Each path is a new rotation, seen through one point. The rows after it are directions, each followed by how far the rotation turns it, in degrees a step (0 if it stays put).
Each turn is a multiple of 5 degrees from 10 to 175, or 0.
Each row of a path follows its step; steps can be skipped.
Path 1:
step 0: [ 12   5   9 -23  24   7   9 -26   9 -28   4 -16 -31 -15   2 -30  23  16
 -11 -14  10 -25 -36 -24   2  18   7 -37  21  25 -25  16  13  11  -8 -24
  15]
step 2: [ 24  16  -2 -31 -40 -17  -5 -15  22 -11 -26 -32 -22   7  18  37  -5  19
 -12 -30 -12 -19 -19  -8  28 -14  15   7 -15  12  -1  20   5   9  31   6
  14]
step 3: [ 11 -16   2  29  -5  18 -46  -1  52  -1  -4  -4 -16  -3 -15  19   0   0
  10  24  11 -22  -4   0  -2 -17 -15  24   8  -8  18 -31   6  11  37  24
  25]
step 9: [  2  -6  16 -15 -52 -11 -20  -6  46  14  -5   1  21  -9 -24  37   6  17
  17  13 -11  -4   0 -24   7  13  25  -4  31   5  10  13 -12 -26   0   8
 -27]
step 10: [-15  -5  11   3  -8  10 -43 -21  -4  24   9 -32  -5   8 -13  19  20   8
   4 -26 -15 -27 -17   7  38 -11  -4 -19  14 -13 -32 -27  26 -16  31 -20
  12]
step 13: [ 19  16  12  14  35  14 -23   6  -1 -50   0  -8 -35  15  -6 -16  -2  29
 -24  13 -18 -28  17  -8 -27   4   6  -6   8   9   5   5 -43  29   3   3
  14]
step 14: [-22  18  -2   1  -7   7   6  -3  19 -41 -40  10  36  14  15 -16  20   1
   0   6   3   0   6 -37  19 -53  13   3  -4  15  15   9 -27  10   5  17
 -14]
step 15: [ 11   9  29  -2 -14  -6 -22 -11   5  -4 -42 -12 -12  16  -5   7 -15   7
   8  32  12 -40  21  22  -3 -11  22 -44 -22  -1 -11  29   9  -1  30  16
 -18]
step 16: [ 12 -38  -8  -5   0  22 -18 -21  33  17 -18  15  10  -1  -4   0  31  -8
  20  16  21 -13  -3 -44 -14 -33 -10 -19  23  15 -10  11  38  -6   7 -15
  -6]
Speeds:
[  6  -1   2   3   7   6  -2  14  -7  14  -6   2  -7   5  -2   1  -9  10
  -3   0  -1 -11  -2 -14   6  -2  -1   9  -9  11 -11   1   0  -2  -2  -9
   3] => 135
[ -1 -13  -4  11   1   6  -2  -6   0  -2   0  -4  -1   8   1  -7  -5 -18
  13  -9 -10   0  -5  -2  -4   9   3  -3  -2   1  -8   6  -3 -15  -5   0
   6] => 60
[ 12  -7  -6 -21   5 -11   7   7  10  -4   3  -4  -4   5   0   1  -2   1
  -4  -2  -9  -2   6  -2  -6   1   2  -1  10   6   6  12  -2  -7   0  -7
  -3] => 160
[ -3  -7   9  -7  -6   3   2   2  -1   1   4   9  -1 -13   0  -5   5   0
   0   3  13  -1  -2  -5   1  -4   2 -21  -5   5  -9  17  -2  -6  -4   4
  -5] => 45
[ -7  -8   3  -8  11   3  -6 -12   8   0   4  10   2   3 -12   1   7  -2
  -4   0  -2  -5   3  -4  -6   5 -17   3 -11  12   5  -3   1   7  -5   7
   5] => 140
[  2  -3 -15  -6  -1   5  -3  -7  -4   2  -2 -10  -2  -2   4 -10  10  -1
  -1  -9  -8   6  -4  -2  13 -16 -12   2  -3  -1  -4   3   5   5  -5  -1
 -13] => 175
Path 2:
step 0: [  3 -20   1  26  -8  26  25  -5  17 -32   6 -14   3  16 -38 -10   7  17
 -15  18 -12  48  13 -12  -1  20  13   4  11  -2  21 -22 -29 -22  12   5
 -15]
step 1: [ -3   2  13  12  -9  -1  27  49 -11 -36  12   2  14   8  -1   7 -20 -10
 -39   2  27  35 -26   7   5   5  17  18   8 -10   3  -6  10 -32 -12 -13
 -12]
step 2: [-19 -13  11  11  27  27  23  33 -11  -4  36  -9   2 -21 -12 -25  -8   5
 -25 -12 -19  14   7   4  33  17 -11  17  -2  21 -41  12   0 -19   7 -14
   0]
step 5: [  5  -8 -10 -17   5  16  21  37   0  -5   6 -16   0   0  -2   7 -20  -1
   7   2   1  63 -19 -15   0  39   2  33  26   1  -2  25 -11 -10  20  -4
  -4]
step 7: [-21 -15   7   2   8 -11  15  17  35   2   8   1 -19 -10 -29   9 -10  43
  -7   8 -14  15  41 -15  23  10  11  19  20  22 -18 -38 -15  -4   5 -20
  -6]
step 8: [  5  -5   4  10  -9  17  33   6 -13 -48  -5 -28   3  10  -5   9   5  47
 -24   1  -3  32  -1 -11 -15   4  27  12  36  -7  17 -17  -1  12  -2 -12
 -20]
step 9: [ -6  13   2   9 -14   7  27  24  -8 -19  36  12   2  -7   6  -2 -41   7
 -24 -10  12  20 -22  21  16  20  30  21  31  37  -6   8  -4 -14  -1  19
 -15]
step 13: [ -4   3  11   6  18  26  -8  52 -27 -27  11   0  17  -7  -2   4 -11  11
  -7 -30   4  39 -11   8  -3  38   8  29   9 -14  -5  15  17  -4   2 -22
 -10]
step 14: [-26  18 -16  11  23  -2  27  21 -11   0  16   6   5 -49 -38  14 -10  19
 -27 -19  -5  -1  24  14  17  15 -18  31   3  22  -6   4   0  -4  17   4
   9]
Speeds:
[  7   4  -4   9   8 -13   4 -12   3   4   6  -8 -17  -2  -2  -9  -2  -3
   9  -2   1   3  -5   5  -5   1   5   3   8  -8  -8  13   0  -3 -11  -3
  -2] => 55
[ -8  -3   2   4   8  10   5  -1  -4 -15  10   6  -9   1   5  -2   2  -1
   8  13   4  -2  -8   2   2 -10   4 -13 -11   4   1   2   3 -13   4  -3
  -6] => 40
[-10   2  -5   7   0   0   5   7  -4  -5  16   8   5   9   1   4  -4 -17
   3  -4   5   6 -10  -3  -9   4 -10   4   3   1  -1   2  -1  15  -1   4
   4] => 90
[  7   3 -14  -2  -4  -2   9  -1  12   6  -7   3   5  -2  -3  -1   2  -8
   3   6   9   9  -3  -2  -1   8  -6  -4  -8   3   8   5 -10 -16   1  13
   0] => 70
[  8 -10  -3  -5 -10 -10   1  -2  -5 -11  -2  -6   7   7   1   3 -11   0
  -2  -4  -4  12 -12  -5  10 -11   3 -11   7  -8  -1   4   3  -2   6   2
   0] => 95
Path 3:
step 1: [ -9  24  18  22  11 -15  23  16 -22 -25  29  33 -11 -18 -12 -11 -11 -20
  56  20   3 -31 -33 -18  28 -24   6  -8  29   3  -7   6 -12 -24  -1   2
  13]
step 4: [  4 -33 -16 -21 -20 -13 -17  -8  38   1  -5  10  26   7  42   3 -23   7
  22   8 -37  -5  27  13   6  -9  -3  17 -47  12  19  12 -30  -1  -3   8
 -35]
step 6: [ 22 -14 -15   0 -11 -10  24 -19  42 -29  13 -50 -10   5  13 -10   1 -45
   8   1 -22 -17  -9  12   7  -1 -13 -10  -6  49  22   7 -19 -24   1  12
 -22]
step 8: [  8 -37 -17  11  22 -23   8 -29 -10 -26 -14  -2  -5  16   1 -11  22  22
  -5 -22  -8 -15 -21  19  -9 -12  12 -10  34  33   9 -26 -27 -20 -17  47
 -28]
step 9: [  6  18  36  -7  -1  31 -39  -5  33   8   8  30  33 -25  -8 -12  12   6
  11 -24  18   8  -6  12 -33  -5   4  -2 -20   5   5 -39  22  43  -5 -14
 -17]
step 12: [-19  15  -1  38  16 -13 -20  -1 -37 -35  -3 -35  14   9  32  -6 -29   9
  11  -8  -8   1  -8   7  25 -22 -44 -16  25  -3 -28   7  31 -19 -15  -3
  17]
step 13: [ -7 -29 -11 -20   9   9  -7  13  57   8  -8  16  -3 -12  23 -19 -35   7
 -18  -6  -6  15  14   9  -6 -28  20 -17 -11 -41  39 -11   9 -33   9  25
  10]
step 15: [ 29  -2 -28 -24  -3   9   3 -23  30  12  25  -7  -6  -1  -1  16 -24 -21
   9  13  19  38  -1 -12 -13 -21  35 -20 -19  10  24  32  18 -24 -15  26
 -37]
step 16: [-17  50 -26  -6 -12  13 -10  13 -14  -1 -36 -39 -12 -11 -18 -37  41  24
   5   6  -9  29 -11   3   3  22 -17   5  -4 -16  -6  17   6  20  11 -18
 -22]
Speeds:
[  1  10  -4   0  -7  -6  21   3   2   3  11  -2   6   6  -4  -9  -7  -8
   4   2   4  14  -2  -4   0   3 -11   4   6  -2   3   4  -5  11  -1  -4
  -8] => 70
[  4  -2   5  11   4  -1   3  -4   0  11  -1   1  -7 -11 -17  -2   1  10
  11  -4  -7   7   0  13   4  -4  11   1   8   9   2   5   2   3  -3  -8
  -5] => 45
[  3  -7  -3  10  -2  -3  -1   2   3  -4   1   6  15  -2 -10   2   7  -8
   7 -12 -14 -13  -5 -10  10  -4  -6  -3  -8  -3   8  -2  -4   4  -4   2
  -2] => 10
[ 12  -2  10   0   7 -16  -7 -10   9   1   6   4   0  -8   4  -1   9  -2
  -6  10  -5   3   3   3  -2   6 -15   2   3   5  -4  -9 -11   1  -5   0
   4] => 20
[-11   9  -3  -2   3   0  -7  -2   8   1  -1  -6   3  -8  -2   4  -4   8
  -3  -1  -5  -3   9 -11   0   4   1  -9   6   1  -2   0   0  25  12  -1
   3] => 160
[ 19   3   0  -3   2  -1   4   5   7  -2 -10  -9   3   6   3   0  -1  -2
  -1  -9   0   2  23  -4   7 -11   1   1   6   1   2   4  -1  -5  -1  -5
  11] => 45
Path 4:
step 0: [  5  24 -10  14  12 -34 -13   7   6 -14  31 -16  -2 -11  -3  -7   1  -8
   9 -11  35  24 -20  42  26 -11  -4   3  29  -6   8  31  13 -29 -16 -45
 -17]
step 7: [  6  -5  -2   8 -23 -19  17   3  32  23  20  10 -27   8 -27 -17   9 -18
  -5 -15 -11   9 -17  46  22  10   1   7  31  -5  -3   4 -18 -22  45 -21
 -20]
step 8: [-15  40   9 -22   7  29  12  27   9  24 -15  -1   1  -1  -4  22   1   1
   6  -3 -11   5 -31   5  27  16  -1  14  19 -18   3   2  36 -49  33 -12
  21]
step 9: [  2  30  -4 -10   9 -18  11 -22  -5 -16   0  27  -9  -2   5 -10  25   1
 -16 -27  -5   0  -2  14  15 -37 -27 -11  20   3  27  -7  22 -46  15 -44
 -22]
step 10: [-15  10 -17  23   6  -6  38   4  -2  -1  28  12   6  18  -4 -27  -1 -17
  30  19  14  -6 -18  29  23 -13  -1  21  46   1 -16  10  15 -10  32 -31
  21]
step 11: [ 14  30  29 -23  50  -2  18  12   2  19  -2 -10  -3 -10 -34  -5  -2 -12
  -8  19  -5   6 -37  35  -8 -13  -1   6  -3  -6  25 -20  33 -10   9 -34
  11]
step 12: [ -4  23 -28  -4   1  15   0 -18 -34  28  16   5   5  -7  -6  -4  14 -16
 -19  -6  29  26  -7  44   6 -33  -3 -39  14 -19 -14  -9  -4 -32  12 -26
  -4]
step 14: [ -3   5   6  -1  24  14  18   9  10  15   4   1 -39  -6 -23  -2  13   4
  10  -9 -24  16 -14  22  25 -23  21 -42   5 -43  28  -2  19  12  29 -25
  -5]
step 15: [-31  40  -8   2   9  61  -1  -9   7  -6  13  18  -5   7 -11 -15  17 -34
  -1  16  -6  22  -6   5 -19  -7 -11 -27  27 -11  -9  20  15 -40   3 -14
  -5]
Speeds:
[-11  -7 -18   4  -2  -3  -2   1 -14   0   1 -11  -3   7  -5   9   3   2
  -1  -1  -4   7   3   4   5  -2   5   0  15  -4  -9   1   7   1   4  13
   6] => 155
[  8  -1   2   2  -9  -6 -16   3   9  -2  10   1   6  12  -2  -7   2   0
   8  -3  -2  -2  -1  -1   9 -11   1  11   6  -8  -7  -3   3  15  -2  -8
  -2] => 110
[  0   3  18   5   8   0  -5  -1  -8   7  -1 -14  -8   5   5 -11  -2  -6
   0  -1  -5  10  -4   0   1   2 -15   3   6  -3   0   9 -10   4   3   6
   2] => 95
[ -1  -3  -5   0   0  13  11   2  -6  11   0  -2   4  -1  12  -8   5   5
   9  -8   7   5  10   1  15  -1  11   3  -6  -4   0  -4 -13   4   7  -6
   2] => 160
[  3   9  13 -12 -11   8   1   2  -8  -4 -14  -1  -6   1 -10  -5   5   6
  -8   0   2  -1  -4  -2  -1  -5  17   4   2  -9   1   3   4   3  -3   3
  10] => 115
[  4   0  -4  -2  -2  12  -1 -21  -3   3  11   1  -9   8  -3  -1   7   5
  -1  -8  11  -7   2   6  -8  -1  -6   7  -7   5  -1  12   7   1   5   6
  -6] => 125
[ -1  10   7   3  13   9  -4   0  -1  -3   4   4  11   0  -2  10   5   2
 -15  -7   0   6   6  -8   6 -13   0  -2   0   1 -13   1  -5  -7  -7   2
  -8] => 115
Path 5:
step 0: [ 26  -1  17   2  20   8  28   5  39  -5 -21  25  25 -17 -28 -24  -9 -27
 -34  15  30  -6 -11  24  27  -5  18  19  22   2 -16  12   1   6  20  14
   3]
step 5: [ 15  -8  -4  11 -19  22 -17  15   6  14  18 -26 -27 -25   3  38  -2   9
 -53  16   2  32 -15  -9  15   2  47  -7 -19 -13  -6  -9   8  -5  -3   7
  -8]
step 7: [  1 -10   1   7 -23 -13   4  29 -17 -25  14   3  11 -23 -30  16  19 -30
 -35 -18  -4   7 -33 -12   1  14   2  21  -5  -1  33   7   5 -15  49 -20
  -8]
step 8: [ 23   9  13  21  -3 -25   7  12  -3  -9  19  12  -7   7  14   8   8 -22
 -38  24  -5  31 -25  -2 -18  18  25  -4  10   0  20   4 -58 -27 -20  -2
  -5]
step 10: [  2 -26 -25  26   6   0  14 -16  -3 -20  41   0   5 -14   4 -21   1 -25
  19  -4   2  22  10 -21 -30  13  34   1  31 -29  17  -7   1 -16  33 -23
 -11]
step 11: [ -7 -34  26  -3  35 -30  16   7 -11 -31  17 -17  -5  -3   7  28 -22   6
 -19 -33 -10  31   0  -3 -33 -19  28   9  -4  -9   0   4 -14 -20   3  15
 -26]
step 12: [-28 -20  31  34   0 -23  -4 -18  -8 -22   1 -40 -30  -7  -1   7   2  -5
  -1  20 -20  -4  41   5  12  15  44   4  14  12  -3   5 -29  10  11  -6
   4]
step 13: [ 13  -7   4  12 -18 -22 -18  11 -27 -30  11  14   5 -34 -13   0  -9  35
  23  13 -19  -7  21 -12 -11  -3  38  29   2 -39   4  34   8  -9   8  -4
   8]
step 15: [ -2  -6  26  23 -26 -26  41  30  21  -2   3 -34  11  -9   6  10 -11 -16
   9   3  11 -11  30  -1 -15  16  11  20  -8  17  -2  43  -1 -27  -5  23
  25]
Speeds:
[ -1   5  -3   3  -3   6   3  -7  -8   1   0  -1   3  -3   6  -6   1   5
   1 -14  -7  -5 -15  -7   3   8   2  -2  -7 -22   8   9  -1  -2   1  -2
 -10] => 120
[  1   0  -3  -4   0   4  -7   3  -5  -4  13   7  -6   5  -3   6   4  -2
   0  -2   1   5  -5   2  -9  10   6  -6 -12  11  -4  -4 -10  -6   7 -21
  -9] => 20
[-10   5   0   5  -1  -2 -23  -7  10   1  -4  -4  -6   4   4   1  -2  -2
  -3  10   8 -11   0   2  -8   4   2   5 -10  -7   3  -3  -3  -9   2  11
  -3] => 100
[  8   6   1   1  13   5   2   3   1  -6  -1   1   7  15  11  -9   3 -16
  -2   2   6  -2  -1   6  -5  -5   4  -7   4   3  16   8   9  -4  -1  -4
   0] => 45
[-13   6   5  -6  -4  -2   2  16  -6  -2   6  -9   0 -11  -1  -5 -10  -9
  -1   8  -4  -4   3 -11  -6  -8   8   0   8  -3   5  -3  -4  -2  -5  -4
 -11] => 10
[  1  -1  -4  10   4  -6  -2  -9   5   7  12  -2  -2   0   5  -5  10  -3
   9   8   1  -3  -2  -5  11   0  -5 -14  15   1   0  -3 -18   3   3   1
  -4] => 170
